Each path below is one point turned by a fixed rotation once a step. After each direction that follows a path, write how fast that rotation turns it, in degrees per step (0 if it stays still).
Each turn is a multiple of 5 degrees from 10 to 175, or 0.
Each row of a path follows its step; steps can be skipped.
Path 1:
step 5: [ 0.59  1.20 -0.29  0.64 -0.04  0.30  0.70 -0.94 -1.40 -0.95  2.36 -0.73
  1.98  1.07  0.10 -1.88  1.45 -0.70  0.13 -0.74  0.78  2.10 -1.42 -0.30
 -0.26  1.19 -0.78 -0.24 -0.77 -1.28  0.00  0.50  3.05 -0.19  0.68 -0.23
 -1.93 -0.89 -0.23  0.66  0.16 -0.88  1.37  0.66  1.35  1.58  1.91  0.18
 -3.22  1.77 -2.07 -2.08 -0.48  0.49 -0.65  0.60 -0.67  1.16 -0.46 -1.18
  0.64  1.45  1.03  0.15  0.73 -0.16 -1.50  2.68  1.79  0.85 -0.61  1.25]
step 7: [-2.80 -0.17  1.26  0.53  0.58 -0.85  0.97 -0.95  0.97  0.91  0.95  0.97
  1.06  0.16 -0.36 -1.72  1.42 -3.54  0.78 -0.42 -2.28  0.27  0.40 -1.13
 -0.13  0.93 -2.60  1.33 -1.31  0.03  0.48 -0.32 -0.51 -0.40 -0.12  0.02
  1.88  0.58  1.32  0.19  1.46 -1.03  0.69  0.37 -0.10  1.38 -1.21  0.50
 -0.15  0.40  0.47 -0.27 -0.53 -0.95  0.07  1.66  0.86  1.94  0.22  0.23
  1.13  1.20  3.38 -0.47  1.83  2.37 -0.90  1.94 -0.99  1.30 -1.15 -0.27]
step 10: [-1.08 -0.56  1.17 -1.01  1.56 -0.75  0.91  0.19 -0.72 -1.63 -0.83  0.23
  1.44  1.02 -0.77 -0.94 -1.67 -1.74 -1.15 -1.08 -1.86 -1.31  0.41 -1.49
 -0.60  1.38 -0.51 -1.24 -0.45 -2.42 -0.75 -2.38  1.37 -0.54 -0.18 -1.82
 -0.41  0.77  0.16 -1.08  0.40 -2.51 -1.68  1.86 -2.22  0.98 -0.42  0.78
 -0.52  0.66  1.40  1.75 -0.07  0.50 -0.65 -0.29 -0.26  0.91 -0.12  0.34
  0.17 -1.52  1.88 -0.17 -0.59  2.28 -2.16  1.42 -0.94 -0.44 -2.35 -1.83]
step 13: [-0.10  0.08  0.47 -0.34  1.55 -0.94  2.27 -0.82  0.38 -0.02 -0.37  0.60
  1.11  0.32  3.03  0.20  0.23 -1.00 -0.75  0.93  2.31 -0.50 -0.07 -1.96
 -1.08 -0.06 -0.06  0.51 -1.09 -1.81 -0.86 -1.99  2.56 -1.09  0.88 -1.83
 -0.62  0.73  0.94 -0.64  1.62  0.19  0.87 -0.31 -0.90  0.91 -0.06 -0.80
 -2.07 -0.15  0.28 -1.11 -1.51 -1.32  1.39 -0.34 -0.84  2.07  1.71  1.61
 -0.07 -2.24  2.12  1.72  0.94  0.81 -2.61 -1.09 -0.89 -0.02 -0.63  0.31]
step 14: [-0.78  0.77  0.01  0.03  1.64 -0.71  0.96  0.06  0.71  1.11 -0.23  0.19
  0.23  0.04  0.70  0.94 -0.65  1.96 -0.50 -0.78  2.61  0.27  0.32 -0.72
 -0.66  1.10  0.98 -2.35 -2.75  0.37 -0.08  0.16  0.57  1.14  0.47  0.00
 -0.50  0.56 -0.26 -0.20  1.46  0.60 -2.01  0.76 -0.15  0.98 -0.13  1.19
 -3.55  2.08 -0.49  0.41 -1.96 -0.82 -0.25  0.39 -1.20  2.16  0.51 -2.21
 -0.08  1.21 -2.19 -3.14  0.29 -1.07 -1.69  1.37  1.64  0.89 -0.51 -1.10]
step 25: [-1.15  1.33  1.75 -1.78  0.97 -0.60  1.32 -0.48 -0.35  1.48 -1.92  0.39
 -0.03  0.90  0.35 -0.10 -0.35 -0.61  1.64  0.63  0.49 -0.49  0.25 -0.60
 -1.80 -2.98 -0.56 -0.34 -2.92 -0.16 -0.02 -1.61  2.70  0.59  1.99 -1.37
  0.37 -1.89  1.54  1.38  1.62 -0.05 -1.81 -0.33  0.42  0.74 -0.36  0.46
 -1.11  0.84  0.36  1.25  0.19 -2.24 -0.32 -0.53  0.99  1.79  0.00  0.76
  0.26  0.61  0.59 -0.85 -0.89 -1.29 -1.07  3.01  1.24  0.88 -1.35 -0.09]
step 26: [-2.13 -0.01  0.15  1.38  0.25  1.59  2.71 -0.94  1.14  1.64 -0.12 -0.06
  2.22 -1.57 -0.30  0.38  0.63 -0.33 -0.40  1.20  0.36  0.17  0.01 -0.21
  0.83 -0.96  0.24 -0.67 -1.78  0.78 -0.45  0.55  1.79 -0.67  0.26 -0.44
 -0.86  3.44  0.63  0.75  3.24 -1.68 -0.53  0.87 -1.56  1.66  0.05 -0.14
 -1.74  1.41 -0.82 -0.14 -1.48 -0.46 -0.07  1.11 -1.30  0.49  2.15  1.82
 -2.07  2.36 -0.28 -0.32  0.79  2.13  0.43  0.08 -0.54  0.44 -0.15  0.33]
step 36: [ 0.87  1.98 -0.30  0.91  0.25 -1.81  0.71 -0.36 -1.18  1.39  0.55 -0.60
  2.04  1.81  0.44 -1.49  0.50 -2.24  2.10 -0.59  0.01 -0.59  0.42  1.10
 -1.24  1.51 -2.07 -0.01 -1.66 -1.65  0.58 -2.62  1.19  0.71  0.22 -0.73
  1.73 -0.68  1.99  0.41  1.51 -1.33  0.33  0.56  1.19  0.46 -0.84 -0.42
  0.10  0.74  0.43 -0.61 -0.92 -0.37  0.18 -1.00  1.30  3.63  0.40 -1.29
 -0.83  0.57  1.40  2.42  0.74  1.30 -0.54  0.85  0.73  0.17 -1.67  0.46]
step 39: [ 0.11  0.13 -0.41  1.08  0.44  0.47  1.38 -1.45 -0.74 -1.38  1.80 -0.60
  1.84  0.56 -2.61 -0.97 -0.67 -0.43 -0.03  1.49 -1.17  0.04 -0.09 -2.48
  0.03  1.03 -0.12 -1.17 -2.14 -0.70  0.90 -1.07 -0.69 -0.53 -0.68 -0.94
 -0.66  0.29  1.33  1.48  1.75 -1.41 -0.36  1.84 -1.26  2.46 -0.93 -0.69
 -0.11  1.32 -1.04  0.82 -0.43  0.27 -0.30  0.44  0.90  2.08  1.64  0.21
  1.75 -0.65  3.69 -0.39  1.11  1.84 -1.90  0.21  1.04  1.04 -1.41 -0.15]
Speeds:
[-0.07 -0.22  0.52  0.54  0.43 -0.60  0.07  0.49  0.52 -0.08  0.54 -0.19
  0.09 -0.05 -0.15  0.01 -0.05  0.61  0.34 -0.12 -0.14  0.08 -0.13 -0.01
 -0.45 -0.38 -0.07  0.54  0.20 -0.10  0.12 -0.25 -0.04  0.10 -0.26 -0.05
 -0.15 -0.72 -0.69 -0.40 -0.12  0.51  0.04  0.02 -0.08 -0.15  0.18 -0.12
 -0.35  0.08 -0.10 -0.50 -0.27  0.21  0.26 -0.01 -0.46 -0.30  0.52 -0.21
 -0.23 -0.12 -0.32 -0.17  0.36 -0.03  0.19 -0.20 -0.04  0.33 -0.03  0.06]
25
[-0.45 -0.04  0.60 -0.01  0.39  0.03  0.71 -0.33 -0.12  0.30 -0.02 -0.05
 -0.01 -0.26  0.30  0.54  0.10 -0.21  0.20  0.21  0.27  0.16 -0.12 -0.04
 -0.33 -0.29  0.51  0.09 -0.19  0.46  0.10  0.21 -0.53  0.03  0.21  0.01
 -0.17  0.09  0.16 -0.15  0.60  0.28  0.04  0.04 -0.02 -0.25 -0.83 -0.33
  0.35 -0.61 -0.37  0.16 -0.20  0.10  0.06  0.26  0.02  0.42 -0.06 -0.13
 -0.01  0.35  0.03 -0.34  0.34 -0.16 -0.49 -0.29  0.00 -0.01  0.30 -0.53]
60
[ 0.29 -0.41 -0.36  0.29 -0.06  0.09 -0.29  0.03 -0.15  0.55 -0.21 -0.03
 -0.54 -0.09  0.20  0.53 -0.14  0.24 -0.47 -0.29  0.05 -0.43  0.63  0.03
 -0.23 -0.16  0.14 -0.14  0.11 -0.08  0.05 -0.03 -0.73  0.56 -0.42 -0.27
 -0.13 -0.20 -0.07 -0.17 -0.04  0.01  0.54  0.07  0.05  0.97  0.02  0.07
  0.00  0.39 -0.20 -0.11 -0.12 -0.47  0.00  0.47  0.51 -0.06  0.13  0.15
 -0.10  0.30  0.11 -0.47  0.04 -0.11 -0.15 -0.33  0.22 -0.02 -0.08  0.25]
140
[ 0.05  0.59  0.32 -0.15  0.13  0.01  0.61 -0.03 -0.12  0.42 -0.56 -0.20
 -0.29  0.05  0.36 -0.35  0.40  0.37 -0.52 -0.18  0.34 -0.14 -0.53  0.04
  0.06  0.35  0.18  0.22 -0.11 -0.38  0.03 -0.51  0.05 -0.09  0.13  0.34
 -0.01  0.34 -0.43 -0.12  0.03 -0.34  0.32 -0.29  0.50 -0.14  0.12  0.10
  0.07  0.03  0.06  0.03 -0.12 -0.47  0.41 -0.03 -0.07 -0.12  0.13  0.27
 -0.18 -0.78 -0.65 -0.21 -0.11 -0.47 -0.32 -0.10  0.48  0.08 -0.18  0.04]
35
[-0.23  0.03 -0.17  0.04 -0.29  0.38 -0.40 -0.33  0.13 -0.28  0.02  0.77
 -0.69 -0.13  0.02 -0.18 -0.08  0.81 -0.31 -0.29  0.56  0.30 -0.21 -0.05
 -0.19 -0.25  0.40 -0.28 -0.05 -0.05 -0.20  0.26  0.45 -0.33  0.32 -0.56
  0.28 -0.32 -0.11 -0.37 -0.13  0.11  0.38 -0.17  0.52 -0.17 -0.30 -0.08
  0.08  0.20 -0.25  0.15 -0.17 -0.10  0.00 -0.15  0.22 -0.02 -0.02 -0.54
 -0.28 -0.09 -0.14  0.17  0.38  0.51 -0.03  0.30 -0.36 -0.18  0.00 -0.39]
135
[-0.47 -0.12  0.21  0.19 -0.11  0.32 -0.11 -0.11  0.15 -0.11  0.03  0.02
  0.29 -0.34 -0.21  0.02 -0.03 -0.11 -0.24  0.18 -0.24 -0.45  0.15  0.48
  0.13  0.06 -0.76  0.07  0.10  0.16  0.68  0.00  0.39 -0.08  0.04 -0.06
  0.28 -0.12 -0.52  0.20 -0.08 -0.04 -0.08 -0.28  0.11  0.08 -0.19 -0.79
  0.78  0.25 -0.06  0.30 -0.88 -0.24 -0.31 -0.10  0.05  0.23  0.38 -0.21
 -0.04 -0.05  0.31 -0.03 -0.34 -0.04 -0.04 -0.07  0.59 -0.06 -0.55 -0.23]
135
[-0.11 -0.06  0.03  0.17  0.01  0.57  0.01 -0.01  0.00  0.39 -0.18 -0.46
 -0.38  0.14 -0.16 -0.18  0.04 -0.40  0.38 -0.21 -0.34  0.51 -0.03 -0.51
  0.03  0.10  0.20 -0.59 -0.01 -0.32 -0.53 -0.69  0.10 -0.15 -0.16 -0.32
  0.22 -0.41 -0.56 -0.32 -0.02  0.47  0.18  0.16  0.09  0.00  0.03 -0.34
 -0.02 -0.17  0.63  0.07  0.03 -0.08 -0.10 -0.08  0.06  0.48  0.02 -0.13
  0.33 -0.19  0.86  0.46  0.01 -0.39 -0.28 -0.16  0.17  0.36  0.14  0.01]
125
